The rows of R fall into 3 groups, which share some directions, and each row is roughly a mix of its group's hidden directions.
R:
[[-14 -13  15 -13  12 -24   2   4 -24   8   5 -22 -24]
 [ -6  -4  -4  11  29  27  26  -5 -14 -15  15  11  -5]
 [-13  21   9   3  -8 -10 -22 -19 -25  26   5  -9  11]
 [ -8  31   0  15 -11 -17  -3 -17   3  14  24  11  20]
 [ 13 -29 -10 -22   0  21   0  27  -2 -12  -5 -10 -16]
 [-24  28   0  17 -12   0  -8 -13  -1  20  23 -18   5]
 [-10   9 -31  -6 -10  10  -1 -13  19  20  14   6  27]
 [ 32  13 -12   5  18  21  14  15 -11  21   3  13  -5]
 [-15  -7 -18   3  28   5  -9  -4  16  37   9  -4   3]
 [-21 -23  -7 -14  -2  -2 -13  -5  -7   3 -33 -21  15]
 [ -4  -7  21  -8  32 -11  12  -2 -12  24   1  -4 -25]
 [-30 -11   3  -4 -21 -14 -23 -22  12   1 -10  13  12]
 [-14   6   0  -4  12  -9   1  -1  16   3  -5  26 -42]
 [ -4   2 -11  11 -27  19 -13  -6  11 -13  -3  13  35]
 [-30   4  -5   4  12   7  -9 -25  10  24  -8  -1  26]
 [ -4  -8   2   8  32  23  25  -2  -2 -13 -10  14 -20]
 [-14  -9  10  10 -15   2 -11 -23   6  19 -19  -8  33]
 [  8  26 -16   0  -3   7   6   5  19  -1  -7  27 -32]
 [  2  -4 -15 -12  -6  -4  -8  -2 -25 -39 -26   1   1]
 [  6 -15   7  -8  -8 -22  -3 -10   0 -16   2 -38  23]
 [ -4  -6   5  -3  31  27   1  -6 -30   6 -10   9 -19]
 [  7  -9  14  -9  36  -2  12  -5 -12  14  -1  12 -30]
 [-38 -17   8  -8 -13 -15 -19 -10 -16  -7  -3   7 -13]
 [  7 -17   2 -13 -30 -21  -3  14   9 -13  -8 -26  14]
 [-11 -14 -26   9  33   3 -21  -5   3  23  -4  -6  -6]
 [ 10   4   0 -12 -27 -25 -27  -1  -9  10   4  -7  26]
 [ -8   9 -28 -15 -17   5  -7   3 -13 -37  -6  -5 -13]
 [  5   2  16   5  13   6  16  15 -23  21  11 -33  12]
 [-21  22   1  22 -13 -12 -14 -12  17  14  11 -23   9]
 [  8   8 -18  -7 -10   3   1  20  -4 -26  16  -5 -36]
 [ 12 -18 -14  -2  20  24  18   9 -10 -24  18  13   4]
 [-26  15  10  26  20   9  24 -20   0  -1  -1  -1 -11]
 [ 30   2  10  30   7  -3   1  -2  10  21  22  18   0]
 [ 29  -7  -5  -6  -5  -7   3  24 -14 -26   4   1 -28]
 [-24 -15  -9   4  26   4 -15  -4   9  32  -6 -17  -3]
 [ 23 -15 -20   9   9  19  -9  10 -14   9   7  21  25]
 [ 18 -31  -6 -15  10  14  -1  22  11 -15 -19   0 -17]
 [-16 -10  -8 -15  -9 -27 -21 -17   7   9 -13  21 -19]
 [ 18  -5  -3 -29 -30 -15 -21  18   0  11  -6   0   0]
 [-27  -6   9  -4   6 -15  -3  -5  17 -23   0  12 -34]
 [-34  -7  29  -1  18 -12   3 -11  13  10  -2   5 -19]
 [-11  12  -6 -17 -17 -29  -8  -8   8  11 -14   2 -32]
 [ 12  -3  10 -10 -23  -7   3   2 -21 -37 -22   1   6]
 [ 22 -15 -21 -16 -13 -15 -18 -21   3 -18 -12  16   3]
 [ -3   4   2  -7 -40 -25   2   9  16  -1   3 -22  11]
 [  5   8 -17  14 -24   8  -6 -19  17  18  13  10  29]
 [  7  -6   3 -10 -34 -29  -2  11  20  -7 -10 -16  12]
 [ 34  -4   5   3  11  17  12  -3 -15   8   2 -15  31]
 [  0  -4  25   0  11 -13  14  -4  11  -8   6 -42  13]
 [  7  -1 -21   9 -24  16 -14  -2   9 -19  -1  15  31]
 [ 22   1  -4  -9   0  -7   6  19 -19 -35  -1   6 -24]
 [ -2   4 -21  12 -21  27 -11  10  -4 -24   4  23  13]
 [ 13 -23  -3 -13  12  16  29  14  -7 -26  -3  14  -9]
 [ 17  14   1  -4 -18   0   3 -13   0  27 -12 -18  32]
 [  8   0  28  -4  34  -4  24  -5   2   3   2 -17 -19]
 [-11   7  -9  -3 -24 -12 -15 -19  34  -6 -14  16   4]
 [ 21   4 -15 -13   5  -4   7  19 -16 -33   6  10 -23]
 [  9   9 -18  11 -28  19  -6   6   5 -23   2  -1  30]
 [ -8   9 -21 -15 -10   2  -6  -2 -19 -41 -15   0  -5]
 [  9  -5  20  16  14  -3   5  -9  14  36   7  11  22]
 [-25   4   4  17   9  18  36  -5   2 -12   9 -13 -13]
 [  4   9  -3  -7 -39 -27  -8   7  17   5  10 -10  17]
 [ 21 -11  11  17  16  -4   3   3  14  38  15   9   6]
 [ 15  -2 -17  -1 -21 -12 -20  17  36   0  11  -4   9]
 [-20   7 -18   3 -13  12 -13  13 -12   3   0  34 -23]
 [ 10  13  -9 -19 -36 -13 -15  14   8  17  16   5   4]
 [ 25 -21  -7 -14  16 -13   1  18 -22 -18 -17   5  -7]
 [ 15 -14   3 -20   4   4  32   9 -12 -19  -7  26  -8]
 [-26  12 -26 -25 -12   8  -2   0  -6 -27  -6 -10  -5]
 [ 25 -16 -13 -18  11  14   6  19   2 -10   2  31 -11]
 [ 32 -10  22  18  20  -9   7   7   2  21  10  15  -1]
 [ -6  -6   2 -12   2 -23 -12 -25  18  24 -17  21 -10]
 [-13  27   3  16  -6 -11  -3 -22 -14  12  23   0  24]
 [ 16  -7  -9 -17 -24 -11 -35  15   5  11   2 -11  10]
 [ 22  14  28  16  -2  -3  13  10   0  -9  22  11 -23]
 [-29 -15 -10 -25  -6   2  -5  -3  -1   4 -25 -22  17]
 [  8  -2 -18  17 -11  22  -7   9  12 -24   8  11  30]
 [  8  -3   0  -8 -33 -30 -11   9  19  -3  -4 -16  17]
 [-12  -2 -23  -2  -7   0 -18  11 -13  10  -1  35 -24]
 [ 21   7   0 -21 -10 -16 -27   2  -9  20  -7  26   4]
 [-25   1  27  -4  20 -15  10  -2   2  20   0  -9 -27]
 [ -8  12  -3  16  -4 -11 -37 -12   4  18   8 -20  19]
 [  0   5  12 -11  21 -25  13   0   9  14  -2 -12 -36]
 [ 15 -10  19  12  13  -3   8   7  17  38  18   3   1]
 [ -2  27   5   6 -12 -23  -6 -20 -11  15  14  17  23]
 [ 10   3 -24   0   5  12  -8   9 -11  13  -3  40 -20]
 [ 27   6 -30   3 -23   9  -9   4   5 -19  -2   4  23]
 [  2   5  -1   1  29  22  -7 -12 -33  10   9  22  -3]
 [ 10 -10  17   5   1 -10  -7  -1 -27 -30 -30   0  -6]
 [-20  10   2   7  16   5   1 -23  14  28   3  10  28]
 [ 11  -1  20  -5  11 -18  15 -11  22 -10   1 -36  10]
 [-23   2 -15  -6 -11 -18 -17   3   7   1  -5  23 -33]
 [ -7  -4  -5  21  22   5 -11  -9  18  39  13  -1   1]
 [-22   8 -19 -19 -10   3  -6  -9 -15 -32 -21  -5   7]
 [  3   2   8 -15 -12  -7   7  -7 -20 -30 -25  10  24]
 [ 28  -4  19  27  10  -5   2  -4   7  25  12  17   9]
 [  4  -2   1  -5 -35 -29  -1   7  17  -8   0 -18  20]]

Here is one row of each group, with its name. Which group are the others in?
[  7 -14  -4   0  12  10  30  14  23 -22  -9  14 -19] => (60)
[ 25 -13 -14  -9  -5  -2 -10 -24  15 -25 -11  20  11] => (2)
[ 13  16   8   5 -21  -3   2  -6 -18 -42  -6  13  -2] => (39)

[-12   7   3   4  26  28  12 -12 -29   6   8  11 -14] => (60)
[-30  -9  -4 -19  -6   1  -7 -11  -7  -5 -31 -16  21] => (39)
[ 17 -15 -24   0   1   4 -10  23 -37  -1  12  -1   4] => (2)
[  9  -7   2  -8 -31 -29   3  12  26 -11 -10 -11  11] => (60)
[ -3  16  19  37  -5   6  -8 -24  11  15  10   9   7] => (39)
[  4  -2 -20 -13 -11  -8 -14   5 -35  23  -6  13 -18] => (2)
[-15  11  32  -3  -4   0  18 -14  12  18   1   6  30] => (39)
[-21   6   0  18  27   4 -13 -27   4  20  -7   8  17] => (39)
[ 15   6  16  11  16  23  25  11  -6 -17  12 -23  10] => (2)
